Rotation paths and how fast each direction turns (degrees each step)
Each turn is a multiple of 5 degrees from 10 to 175, or 0.
Each row of a path follows its step; steps can be skipped.
Path 1:
step 1: [ 20  23  26  15  -3 -14   5  23 -22  -9  -8  -1  -1  23  21 -16  -8  10
 -14  -2  -7 -17 -19 -20 -13  -3   8  21 -12  -4 -10  19 -24  42 -13   0
   2  -3  29   1   6  17  -8  16 -13 -19  15 -21 -27  27   1  -8  18   6
  24 -13  -1 -15   9]
step 4: [ -2   9  -3   2   3  -8  18   4  27  -1  10  14  17  16  35 -25  -6  20
  -5 -10 -20 -18 -10   7  -7  -3  -3 -15 -28   9  -4  20  -4 -11 -14  17
  -3  -9   2 -37  -5  -8 -13 -17  -2  -1   6  -5 -17  22  10  -2  45  28
  26  13  -4 -33   4]
step 10: [ 12 -25   7   5   0 -14   2  30  24   7 -13  20  -6   6 -20   7 -14 -19
  -3  16 -18   1 -11  12   7   0  -6  -5   6  23 -11 -10 -33  23  -1 -13
   8  14  35   2 -12   5  39  -9 -27   4  -9   3   1  -1   3 -25   4 -27
   4  15 -36  17  14]
step 13: [ 18   4  19  15  -1  -8  -4  15   0  46 -36   8 -10 -43  12 -21 -17  -4
   9   5 -15 -17  -8 -32   7 -13   9 -20  -8  22  -7 -14 -25  28  16  -8
   7  -1   5   0 -22  -9 -13  -6  -9  -2  -7  15 -13   9 -14  -7  21  -8
 -11  -3 -18 -10   5]
step 16: [  3  10   8  17  -6   0  -9 -30   1  23 -19  -1   6 -15  16 -25   0  23
   2   0  11 -31 -32   0 -17   6 -33 -24 -15  22  -5  -4  -4  12  -9  31
  23 -14 -14  -9 -10 -22   1  43  15  -7  10  20 -13  14  10  11  -2  -7
  -3   1 -12  -6  21]
step 17: [  1  -8  -8  -5  -2  -2   2  14  -6  18  -4  19 -10 -14  28   2  18  -6
 -14  -8   4  12  -7 -34 -22  -9   7   7  30  39 -16  30  20  22   9 -23
  21 -16  13   2  30 -17 -21  -9 -22 -18  -4 -21   0  16  -5   3 -17 -14
   2 -15  18   7 -18]
step 21: [  5 -16 -17   2   6  -9  24  -3   4  17 -24  13   3  -7 -18  29  37 -18
  11  20 -13  -6   1   3  11 -48  13  27   5  26  18 -16  -5  13  11   3
  27  -1  -1  -4  17 -19   4  11 -12   7 -20  20   3  -5 -13 -13  -9 -24
 -10  11   1   1  30]
step 24: [  3  -1  10  16  33  -8 -17  -1  -9   0 -29  -7   9  12  -1  -4  11  11
  20  27  13 -12   5 -29  16  -4  15 -17   2 -12  17 -32   5  26   5   1
  42 -18  -6  11   1  -8  13  -5  -7   1   4   7  -5  -4 -18 -23   6 -38
   9 -24 -16 -12  25]
step 29: [ 22   5  31 -23  17 -10  10 -11   7   5 -27  26 -38  10   6   9  -8   1
   4  -5 -22 -17   3   2  -3  10  18  16  12  22  23  23  -2   3  17 -26
   6   7  16  -4 -15 -33  -2 -13 -26  27 -10  22   6  -1   1  11 -31   4
  -5 -20  -4  13  -1]
step 31: [-14  22  29  -8  -2  -7  27   3   6  -4   3  -9  -4   3  25   4 -26  -2
  -6  -4 -17 -22 -16 -16   0   0 -16  -9  19   9 -14  27   8  20 -12  16
   5  -1   2 -18  23  -1  -3   4 -10 -10  -7  -3  -6  20 -33   4  52   9
  41 -13 -18  -7  -7]
Directions:
[ 3 -1 -8  1 -3  2 -5 -2 -1  2 -3  4  3 -5  7  3  4 -1  5 -3 10 -2 -6 -2
 -1 -1  3 -5  1  9 -5 -7 -2  1 -1 -5  2 -1  0 -1  3 -4  7 -2  1 -5  2 -2
  0 -6 -1 10  3 -4 -6  7 -3  5  0]	10
[  4   5  -3  -5  -1   2   5  -6  -5  -4   1  -7  -1  -2   4  -3   0   0
  -1   3  -7   1  -4  -4   0   3  -1   3   5   4   0   5   5  -3  -1  -2
  -1  -3   6 -11   2  -6  -4   8   3   1  -3  -4  -5   3   9   1   7  -3
  -6  -2   3   3   3]	25
[  0   8  -9  -2   1   2   0   3  -5   0  -4   9  -2  -1 -11   2   4   2
   6   0   1   0   2   0   2   1  -1   0   9  -1  -6   6  -4  -5  -6  -1
   4   7  -4   3  -6  -3  -3  -1  -2   2  -4  -5  -2   6   5   2   0   1
   1   1  -7  -4  -1]	95
[ 4 -4 -6  5 -4  3  3  1 -5 -4 10 -2  0  1 -1 -2  2  0 -4  6 -3  2  0  3
 -3 -7 -3  8  4  3  5  2 -6  7 -2  2  4  2  2  9  2  4  3  6  0 -8  4 -1
  0 -1  7  0 -7 -4  0  8 -2 -1  3]	160
[-6  3 -2  2  4 -6  1 -5 -3 -3  7  1  0  0  0  0 -1 -1 -6  6  3  0  4  5
  0  3 -1 -5 -6 -1 -1  3  1  1 -9  1  3  2  5 -2 -3  5  0 -1 -2  9  0  5
  0 -8  3 15  5 -1  4  5  4 -2 -4]	95
[  6   3  -1   0  -1  -2  -4   3  -6   7  -4  -1   9  -7  -6   3   4  -6
  -2  -6  -1  -1   5  -4  -1   2   6   6  -3  -6   1   1   4   9  -5  -2
  -7   0   2   1  -2  -1  -8   4   0  -5   3  -1  -3 -10  -1   0   0  -4
   0  -2   2  -5  -3]	175
[  2   4  -4   3   2  -3   3   2  -1  -1  -2  -7  -7   3 -10   4  -3   8
   0   4   6  -1  -1  -6  -1  -7  -3   2  -6   0   2  -3   0   5   2  -3
  -6   5   2  -1   3   1  -6  -7  -2  -4  -1   3   1  -1  -3  -2  12   4
  -4   4  -1   3   7]	35
[ -4  -8   5   0  -3  -6  -5  -3  -3  -3   1  -2   2  -1   0  -1   1  -5
   6   4   3 -12   3   0   1   0  -5   3   1  -1   4  -6   0   3  -8   1
   4   2  -2  -5   4   0  -6  -4   4  -5   4  -7  -4   7   3   4   1   9
  -2  -5  -6   0  -3]	95
Path 2:
step 1: [ 23 -15  11 -11  12  25  -4 -12  16  13  10 -17 -16   8 -24  -6  36  30
  24 -18  -4  -6   3 -18 -24  11  14   9   1   1   6  12  17  15 -34  -4
  -7   0   0 -36   6   9 -15  25  -6  -1   4   5   4 -14  16  21 -16   3
   6  -6  14   5 -17]
step 2: [  2  47 -15 -13  -6  21  12 -16  15  12  21  -6  -7   5   5  20  28  -7
 -13   4   3 -25  19   1  10 -19  -1 -12   5   2 -26 -21  10   2  22  10
  19 -21 -29  -9  17 -11 -23  14  14   0 -13  -5   1  10   4  21   3  10
  17  10  -9 -13  13]
step 3: [  4 -12 -18 -13  25  -5 -16  -5  14  22 -12  20  13   4  -1  -2  12  -7
  -8   7   0 -11   0 -10  25   2  -3  -6  14 -14  16  25  -3   2   1 -14
  20 -14   6  17  39  11 -38 -18  16 -13  -9   4 -16  -6   3 -32   1   3
  20   4  14  25 -26]
step 7: [ 10  14  -8 -18  22   7  -2  -4 -14  14  10  18  -4  12  -1  12  18  10
  -9 -12 -22 -16  11  11  -7 -11  -7   3  -7  13  -2  44  -4 -10 -10   7
 -29  -4  10  -6  12  10 -30 -10  26  10   2 -40 -31  11   2   1 -26  -3
  12  -6   7  -5 -17]
step 10: [-21  18  10  -3  27 -17  10 -30  32  -7   0  16  -5   0  24 -42   6  -5
 -10 -20   4   5   4   0  21 -11  11  16  25  -8 -10   3  16 -24   5  16
  -3   2   7 -23  14  -2 -22  23   1 -13 -31  -2   4 -10  -7   4  -3   4
   2  -9 -16   2 -16]
step 11: [  5  18  27  12  27  16  -3 -10  13  -6  -1  19  21   0  -1   7  13  -7
  19 -27  -2 -14  15  -3 -25   3 -13 -17  17   0   6  -4 -17 -10   2 -23
 -15  -1  14  21  20  11 -18 -22  15  -7   2 -28   4  16  -4 -27 -13  25
   9   8  -4 -13  30]
step 18: [  4  17  12  -2  -5  20 -19 -36  12   3 -10  27  14 -19  16   8  30  -6
   2  -1 -26 -13   6 -11 -16  10 -11  17  -5  22  -9  15  26  -7 -13   8
 -18   4  12 -29 -13 -13 -12 -19  -9   4 -10 -10  -3 -16  -8  16  25  13
   5 -15 -25  -5  14]
step 21: [ 10 -14 -14   0  30  -1   8  -8  31  22  29  15 -12 -17 -10  -4  -2 -10
  19  -3   6  11 -17 -18  15  19  12 -20  17  -8   7  11   5  21   2  11
 -30  -2   5 -31  -1  27   0   0   2 -12   2  28   7 -22  -1   5  -9  32
 -16  -1 -14  11 -11]
step 22: [-14   0  19  15  26  19  10 -26  31  -8   4   1  11  18   9  -9   7  -5
  -5  11 -18   0  -2 -35  15 -13  -2  -7   2  11 -24 -12   1  -9  23   4
 -11  18  -5  -8   5 -15 -30  16  -6 -17  -2 -19  28  23  -5  18  24  -1
   2   0 -12  -4  31]
step 24: [ 13   4  35 -30  -8   6   0 -25 -26  30  10   2  -7  -4  -3 -19  10  -7
 -22  -6 -12   3  18 -50   6  18   5  -5  14  11  -3  20   3  17 -34  -7
  -2   9   2  10 -17   5   3  -6 -15   2   6 -13 -18   9  13   5 -12   2
 -19   3  -1 -14   3]
Directions:
[ 4 -5  1 -5  2  1  4 -2 -1  4  0  3  6  3 -1 -4 -1  1  0 -6 -2  2 -1 -3
 -3 -3  1 11 -8 10 -4 -5  2  0  1  1  2  2 -1  4 -5  5 -6 -1 -8 -6  0  2
 -5 -2  3 -2  1 -5  6 10 -3  6  2]	175
[ 6  1  1 -3 -6 -5  1 -3  5  1  6  0 -5 -3 -2 10 -7 -1  1 -1 -2 -2  5 -8
 -1  1 -9 -6 -8 -5  0  1 -1 -4  5 -4  7  1  7 -4  0  2  1  1  0 -3  0  3
  1 -2 -4  5  8 -2  4  2 -3  1  5]	110
[-2  3  5 -2 -9 -2 -3  0  2 -1 -3  4 11 -3 -6 -5 -3 -8  0  4 -6  2  6 -1
 -4  3  7  2  5  1  5 -3  7  0  3 -1  3 -4  9  1 -5 -1  3  4  5 -2  4 -6
 -1  1 -7 -1 -2  2  3  4  0 -4 -6]	55
[ -1   3  -5  -5   6   0  -7  -3  -6   9   0  -2   2   2 -11   2  -2  -5
   1  -5  -3  15  -5  -4   3   1  -1   0  -4   1   0  -1  -5   0   4  -4
  -3   0   1   5   3  -4   4   0   6   7  -5   1   3   0   2  -3   0   0
   2  -1  -5  -3  -1]	85
[-6 -4  3  5 -1  0  1 -3  7  1 -1  0  6 -2  1  8  6  9 -2 -7  0  5 -2  1
  1 -1  7  1 -2 -4 -3 -2 -3 -3  0 -8 -5  6  1 -5 -3  7  3  6  5 -1  7 -9
  3 -2  1 -2 -2 -4 -3  1 -4 -1  7]	65
[ 5 -7  3  0 -5  0  1 -9  4 -2  7 -4  1 -4 -2 -6 -5 -3  5 -2  6  5 -3  2
  2  5  2 -2 -1  3 -2 -5 -4  9 -3  2  1  0 -3 -9  3 -5  7 -5  3  3  7  1
 -4  1  3  7 -2 -4  2  2  5  1 -2]	90
